The rows of T fall into a few groups and each row is roughly a mix of its group's hidden directions.
T (76 x 10):
[[-1.16  3.01 -3.68 -0.01  3.62 -0.01 -0.50  1.09 -0.81  1.16]
 [ 1.74  2.35 -1.73 -0.38  2.43  2.76 -2.55  0.46  0.46  2.89]
 [ 3.23 -1.30  3.05 -0.14 -2.78 -0.48  2.31 -0.89  1.18  1.89]
 [ 4.64  2.63  1.69  1.10  0.89 -0.73 -0.56 -2.35 -0.02  0.91]
 [-3.55 -1.95 -1.68 -0.70 -0.48  0.12  2.65  2.97  0.59 -2.07]
 [-3.32 -1.54  1.12  0.68 -3.53  1.38 -2.23  0.10  2.37 -0.65]
 [ 2.23 -1.35  1.24 -0.61 -2.41  0.03 -2.86 -1.90 -2.36  2.93]
 [-1.54  1.71 -1.88 -0.01  4.16  1.29  2.73 -1.30 -1.71 -0.77]
 [-4.63 -1.07 -0.20  0.78 -2.68 -1.76  0.78 -0.08  0.55 -2.47]
 [-2.60  1.12 -3.22 -1.01 -1.16 -1.51 -4.02 -0.78 -0.82  0.15]
 [ 0.17  1.90 -1.47 -0.81  1.42 -0.93  4.97  0.48 -1.18 -2.19]
 [ 1.20  1.26 -1.77 -0.22  4.48 -1.79  2.29  1.36 -1.97 -0.29]
 [-3.42  2.84 -3.70  0.37  2.27 -0.19  0.35  1.03  0.49 -0.54]
 [ 4.26 -0.47  1.49 -0.40  3.50  0.04  2.37  1.30 -0.27 -0.40]
 [ 0.40  3.13 -3.31 -0.11  1.33 -1.08  3.08  0.39 -1.15 -2.39]
 [-0.32 -2.40  2.32  0.02 -4.52  0.53 -2.36 -1.56  0.01  0.74]
 [-0.78  1.88 -2.88 -2.30 -1.88 -1.55  0.34 -2.33 -3.11 -1.29]
 [-1.64 -3.50  2.26  1.30  0.85  2.13 -0.27  2.66  2.18  1.27]
 [ 0.64 -3.97  3.98  0.30 -2.13  0.38 -0.35  0.73  1.36 -1.12]
 [-3.15 -1.48  0.53  0.34 -4.55 -0.37 -2.29 -1.35  0.02  0.17]
 [ 4.17  2.22  2.85  0.82  2.52  0.63  1.02 -0.15  1.21  0.34]
 [ 2.98  2.71 -0.15 -1.34 -0.57 -0.87  2.34 -2.91 -2.59 -0.89]
 [-1.45  0.86 -1.95  1.64 -1.77  0.20  4.43  0.88  0.85 -2.63]
 [-1.19  1.36 -0.11 -2.12  1.89 -1.03  4.49  0.63 -1.94 -1.95]
 [ 2.11  2.06 -0.46  0.09  1.03 -0.99  4.59  0.99  0.57 -2.67]
 [ 3.94 -0.37  2.57  0.98 -0.51  0.25  3.23 -2.24 -1.14  0.50]
 [ 4.46  0.44  0.70  0.07  0.00 -0.70  4.16 -1.14  0.41  0.82]
 [-4.92 -0.53 -0.70  0.81 -2.31  0.69 -2.04  0.56  1.97 -0.84]
 [ 2.52  2.37 -2.85  0.14  2.90 -0.40 -3.12 -0.89 -1.01  0.61]
 [ 2.19 -1.12  1.26  0.78 -0.86 -0.09  5.40 -0.43 -0.75 -1.25]
 [ 2.06 -3.32  2.69  2.67 -1.17  0.45  2.76 -0.71  0.25  1.07]
 [-2.32 -3.62  1.22  1.28  0.50  1.57  0.80  3.21  2.27  0.25]
 [ 1.05 -4.19  3.63  0.28  0.42 -0.77  0.87  2.03  0.50 -1.64]
 [-1.45 -1.01  2.04  0.46 -3.64  0.30  1.96 -1.07  2.61 -2.81]
 [-3.93 -1.96  2.52  0.74 -1.95  2.43  0.68 -1.45  0.55  1.32]
 [ 1.86 -2.64  2.88 -0.14 -0.08  0.05  4.51  0.52  1.07  0.18]
 [ 3.90  1.83 -0.18 -0.56  3.33  0.00  3.21  0.00 -0.25 -0.32]
 [ 2.81  2.98 -1.17  0.30 -0.92 -2.22 -1.63 -3.43 -1.39  0.39]
 [-0.13  2.05 -2.04  0.00  3.69 -1.41  3.49  1.02 -0.34 -1.77]
 [ 2.32  1.51 -1.75  2.39 -4.03 -0.24  2.01 -0.62  1.80 -0.31]
 [ 3.45 -0.40  2.49  2.85  0.16 -0.15 -1.91 -1.93  0.85  2.45]
 [ 4.09  0.09  2.56 -0.48 -1.45  1.36  2.51 -1.83  1.61 -0.84]
 [-0.18 -4.14  1.60  1.46 -2.57  0.58 -0.73 -1.99 -1.23  2.40]
 [-1.91 -2.26  4.14 -3.18 -0.57 -0.98 -0.73  1.10 -0.99  0.67]
 [ 1.93 -2.54  2.94  0.61  1.36  1.59  3.03 -1.64  0.81  2.11]
 [-4.23  0.65 -2.10  0.62 -0.21  1.34 -3.42  1.23  1.27  0.88]
 [ 3.08  1.58 -2.80  0.43  0.21 -1.67 -3.94  1.31  0.33 -0.51]
 [ 3.31  2.76 -0.60 -1.51 -1.82 -2.79  2.69  0.02 -0.80 -0.56]
 [-2.33 -0.66 -0.20  2.95 -3.03  2.41  2.43 -1.25  1.86  0.01]
 [-5.12  2.24 -1.60 -0.06 -0.44  1.15 -1.12 -1.16 -1.49 -0.61]
 [ 1.22  1.63 -1.05  0.04  4.79  1.37  1.26  2.45  1.63 -0.40]
 [ 2.66  3.08 -2.44  0.86 -3.70 -1.70 -0.33 -0.37  0.62 -0.22]
 [ 3.21 -1.85  1.40 -0.60 -0.05 -2.56  0.78 -1.09 -3.89  1.00]
 [-0.52 -1.85  1.77  1.34 -4.63  0.60 -2.09 -0.16  2.00  1.30]
 [ 4.03 -2.03  3.06 -0.78  0.17 -0.77  2.75 -0.01  0.73  1.21]
 [-1.35  0.56  0.05 -2.37  5.06 -0.05  0.40 -0.09 -2.60 -0.37]
 [-0.03 -1.97  1.96  1.44  1.63  1.33  2.89  3.32  2.56 -0.65]
 [ 3.78  0.78  1.67  0.59  0.04 -0.27  4.39 -1.33 -0.76 -0.88]
 [ 0.10  0.38  0.49 -0.05 -1.41  0.21 -5.44 -1.47 -0.09  2.51]
 [-0.30 -0.18 -0.77  0.77 -1.36 -0.53  5.08  1.71  0.87 -2.75]
 [-0.28 -0.73  3.18 -3.56  2.01 -1.02 -2.07 -0.33 -2.17  1.72]
 [ 3.53  2.19 -3.51  1.36  2.28 -0.29 -1.87 -0.57  0.05  0.09]
 [ 3.46 -0.23  2.11  0.23 -0.92  0.21  3.54 -2.61 -1.92  0.13]
 [-3.29 -1.54 -0.68  0.40  0.09  0.48 -4.51  1.33  1.40  1.54]
 [-1.62  3.13 -1.17 -2.41  1.84  0.60 -4.09  0.61  0.09  0.22]
 [ 2.71 -1.63  1.92  2.10 -0.25 -0.13  4.64  0.21  0.54 -0.65]
 [-1.63 -0.71 -0.84  2.53 -3.78  0.75  2.56  1.00  2.16 -1.78]
 [-2.64  0.70  0.16  0.38 -4.46  1.37 -0.50 -1.92  2.48 -0.98]
 [-0.39 -4.51  2.22  2.40 -1.51  0.98 -0.67 -0.35  0.45  2.31]
 [ 0.88  1.15 -0.74  0.25 -1.84 -0.96  5.42  0.59  0.38 -1.89]
 [-5.05 -1.34 -0.75  0.84 -1.56 -0.24 -2.74  1.21  0.55 -0.30]
 [-1.80 -2.30  1.24  1.30 -1.67  1.57 -4.41 -0.17  1.40  1.43]
 [-1.34  1.69 -1.11  0.02 -1.20 -2.32  4.11 -1.86 -0.44 -2.70]
 [ 3.24 -1.50  1.99  2.69 -1.45 -0.61 -0.61 -2.94 -0.50  2.20]
 [ 3.27  1.32  0.21 -0.38  3.31 -0.15  3.84  0.56  0.36 -1.30]
 [-1.79 -0.55 -2.56 -1.66 -2.91 -1.23  1.75 -1.82 -3.10 -1.32]]

Here is one row of each group, with its name. Which group are the others in?
[ 3.28  2.09 -3.66  1.35  2.70 -0.35 -1.61 -0.19 -0.03 -0.36]
<108>
[ 1.49  0.96  1.34 -0.16 -2.24  0.01  4.00 -2.32  1.68 -2.53]
<47>
[-2.97 -0.17 -1.78  0.66  0.85 -0.43 -3.87  2.50  2.41  0.24]
<26>

[ 3.03  2.09 -1.59 -0.16 -3.09 -2.60 -2.60  1.05  0.46 -0.23]
<108>
[ 2.55  1.85 -1.59 -0.59  3.66 -1.60  2.26  0.03 -2.53  0.50]
<47>
[ 2.35  0.75  3.33  0.46  2.07  1.85 -2.82 -0.59  0.95  2.50]
<26>
[-2.62 -2.12 -0.27  0.35 -1.07 -0.21 -4.54  1.00 -1.39  2.05]
<47>
[ 1.66 -0.96  1.04 -0.17 -0.32  2.81 -4.21  0.46  0.58  3.08]
<47>
[ 3.16  2.10 -0.35  1.23 -3.22 -0.14  2.09 -2.57  0.63  1.65]
<108>
